In the rows, 128 means zero.
One turn or mirror swaps these rows in pairs. Which row does each one swap with?
The rows were stretched afterwards, more along some directions than others.
Folol: [116 117 122  81 130 107  98 144 130 161 107 149 109 121 105 121 154 137]
Mopit: [150 151 114  99 124 112 124 156 146 156  92 151 168 110 114 149  97 124]
gim: [131 165 118  82  93 140 119 139 131 109 122 123 151 121 141 108 113 112]
zosup: [140 142 131 116 131  98 113 147 144 146  98 145 118 107  99 118 109 130]
nuz: [130 125 153 168 138 119 124 107 122 115 140 134 130 125 104 134 145 135]
kabud: [161 148 142 162 127 106 130 120 115 131 113 127 160 134 100 139 111 137]
depev: [134 116 122 124 135 110  96 140 127 141 118 153  87 131 120  95 146 158]
piruk: [153 150  89 127 128 100 105 140 131 152 106 109 139 137 107 152 113 138]
fuzo: [151 144 131 133 109 141 116 154 133 130 101 139 140 106 131 140 135 138]
fifo: [135 137 144 126 145  98 129 111 121 134 119 127 122 142  92 132 125 116]
Vil: [145 138 125 134 125 134 117 150 120 127  91 132 148 105 134 150 126 118]
Por: [135 119 123 124 129 140 128 147 123 127 106 115 177 119 167 160 116 109]
teru: [144 160 119  84  89 139 135 141 151 123 115 136 159 112 137 118 110 128]
teb: [153 144 146 128 141  98  96 125 116 145 119 165 100 128  72  95 153 163]
vaka: [149 139 111 127 116 140 112 140 120 145  84 112 145 123 125 149 139 132]
ral: [127 147  84 134 139 121 118 119 123 125 133 124 118 143 107 143 128 145]
Lofu: [149 166 127 134 104 118  98 139 126 117 131 126 159 122  95 124 108 137]
raz: [108 157  97  85 140 115 108 140 118 130 109 125 134 130 103 140 112 121]
gat: [121 115 151 112 145 103 107 131 148 153 100 136 117 121 105 126 126 129]
Bovom: [103 122 106  94 137 133 102 138 134 132 134 139 112 115 132 136 136 123]
Pizi: [159 143 164 112 108 137 133 145 145 120 122 155 156 113 119  96 119 133]
Zago: [136 158 133  85 110 117 107 140 154 153  84 141 119 116 110 131 132 126]
riv: [154 128 123 128 141 122 113 149 151 166  74 141 138 110 136 149 123 132]
rit: [153 157 119 128 103 128 127 162 150 119 105 117 142 117 130 129 110 129]
gorek: [126 138 134 130 152 104 125 125 127 114 132 125 123 147  89 127 127 131]
Zibit: [165 151 134 132 132 136 145 139 139 143  81 142 140 108 131 136 139 132]
safom: [166 152 147 126 137 108 111 127 112 149 100 160 105 129  86  99 145 165]
kugu: [124 136  87 109 152 119 111 137 123 148 103 135  85 133 118 120 146 143]
Dimos: [137 118 128 103 125 124 127 151 127 146 102 131 163 111 163 155 123 116]
Tib: [140 162 131  96 113 120 132 133 123 106 138 142 135 133 102  99 126 135]
mifeg: [130 155 114 102  98 152 109 137 139 105 129 104 139 111 126 130 124 119]
gop: [122 111 135 118 135 118 118 132 129 152 131 153 125 115 132 124 131 135]
gezik: [110 133 126  67 116 130 118 136 143 133 128 125 116 134 122 133 121 109]
bato: [140 169 115 105 106 124 106 124 110 118 143 126 156 138  96 115 121 131]
zab: [123 148  87 140 118 145 122 131 128  98 125  94 120 126 145 131 114 127]
guzo: [138 115 151 122 141 104 109 144 138 155 110 169  92 125 100 108 149 160]
vagaz: [133 128  94 120 132 120 109 157 131 168  79 126 152 102 151 168 115 115]
guk: [147 146 143 130 133 109 142 110 130 136 120 136 131 132  81 136 120 134]
Vame: [114 146 136 147 140 100 103 123 118 120 135 139  86 133  70 109 131 148]
mib: [131 135 132 115 153 102 136 122 122 139 110 124 160 145 105 153 124 109]

Swapped with Bovom: riv
Swapped with fuzo: guzo
Swapped with gezik: Zago
Swapped with nuz: Pizi

One turn or mirror swaps these rows in pairs. Which row does each one swap with?
The rows were stretched afterwards, more along some directions than others.
roni: [138 154 137 124 169 133 124 105 128 165 139 118 138 107 146 112 146 125]
ruz: [126 121 118 140 145 126  89 134 108  99 125 103 122 103 133 128 136 120]
Nipi: [141 141 135 111 124 117 169 129  93 170 124  93 125 140 122 146 130 118]
Sikik: [138 138 144 129 124 114 130 133 156  89 140 151 151 132 116 108 117 134]
fil: [123 131 144 126 125 114 111 145 162  77 124 139 138 121 113 101 101 149]
seso: [114 174 111 144 121  95 119 139 122 138 124 159 144 117 155 145 132 103]
gulig: [ 93 161 136 152 140 171 108 107 135 159 134 130 100 106 144 133 152 129]
keti: [147 121 153 146 154 143 101 164 146 153 134 114 137 120 129 124 109 149]
Bifi: [121 140 159 111 126 110 149 123 120 125 119 130 123 111  95 133 138 143]
bos: [136 127 165 139 145 148 125 133 139 160 133 105 169 154  90 138 134 114]
Rasok: [129 144 124  95 117 135 113 102 155 115  87  85  88  99 129 101 136 113]
vipe: [130 119 118 147 155 120  73 118 108 122 141 104 124  98 134 140 144 126]
bomi: [138 137 125 127 120 117 159 118  90 167 131 114 122 138 115 166 126 111]
kame: [ 91 194 129 165 135 137  98  96 166 117 127 148 140 101 145  98 127 117]
kud: [116 147 116 128 107 126 112 141 143 115 136 143  84  88 153 143 113 152]
mul: [124 132 144 124 122 119 107 147 172  80 120 136 132 115 122  94 104 148]
migu: [101 158 166 140 154 138 112 145 124 143 121  88 120 112 136 106 110 157]
bas: [115 150 159 107 113 149 162 129 128 132 120 116  94 130 106 123 123 147]
soge: [123 160 117 151 147 123 118  92 142 151 102 146 134 132 143  78 135  96]
pide: [149 119 155 136 145 144 112 151 142 160 129 111 124 122 128 135 109 149]
Rumez: [111 152  78 144 123 106 116 118 146 116  96 141 123 110 179  76 139  91]
Dadod: [120 154 116 123 109 122 122 140 136 123 137 143  86  90 156 144 120 149]
tinu: [141 137 162 100 162 115 150 130  92 127 140 115 153 148  97 115 109 162]
Tukal: [121 119 107 132 133 105 109  94 124  90 120 143 148 148 102 148  88 114]
fav: [112 162 159 156 135 132 141 119 124 122 139 133 141 111 132 135 127 137]
tedu: [103 167 106 153 128 164 108  78 146 160 140 162 108 113 147 138 163 103]
redez: [141 111 116  91 106 115 117  89 153 109  90  90  94 117 120 131 134 106]
Ligiv: [128 181 122 133 173 139 136 133 134 145 127 148 145 133 175  55 106 143]
susi: [115 170 142 153 142 150 112  89 172 161 150 163 106  94 132 129 139 140]
Vamin: [130 145 159 142 150 139 132  90 129 149 127 136 146 148 102 116 131 121]
tules: [111 134 110 135 123 130 119 132 148 108 120 119 167 150 117 110 140  93]
Tefo: [147 115 117 142 118 103 145 135 116 175 114 135 139 136 140 128 155 110]
nisib: [101 130 127 137  97 148 107 130 163 152 116 125 117 127 124 152 145 127]
gopo: [120 145 124 178 135 117 107 109 145 125 153 186 143 132 125 159 101 124]
sok: [125 113  74 124  95 142  99 106 181 113 105 151  78 100 132 130 124 116]
dudo: [114 147 134 135 126 147 118 124 170 129 120 115 168 146 113 107 144  92]
lobu: [150 135 134 121 167 133 139 117 115 179 111 107 127 158 128  97 112 131]
zif: [ 99 138 109 127 145 153 126 113 135  78 128 159 119 132 127  90  99 159]
Faz: [108 156 133 123 101 141 118 119 147 108 154 144  88 102 122 166 115 155]
zad: [132 133  84 129  99 133 136  91 133 162 120 143 107 126 124 163 153  81]
Lobat: [113 118  64 143 140 156 102 100 137 129 126 153 106 126 149 112 158 105]
rebi: [123 135  82 100 111 116 142 112 129  93 125 160 132 140 139 130 134 110]
sanob: [121 115  74 135 106 148  85 100 183 112 110 156  89 100 134 117 134 112]
mup: [107 178 106 155 130 138 111 137 150 129 128 158 140 125 158  86 142 101]

Swapped with Sikik: Faz
Swapped with Rasok: ruz
Swapped with sok: keti
Swapped with Vamin: tedu

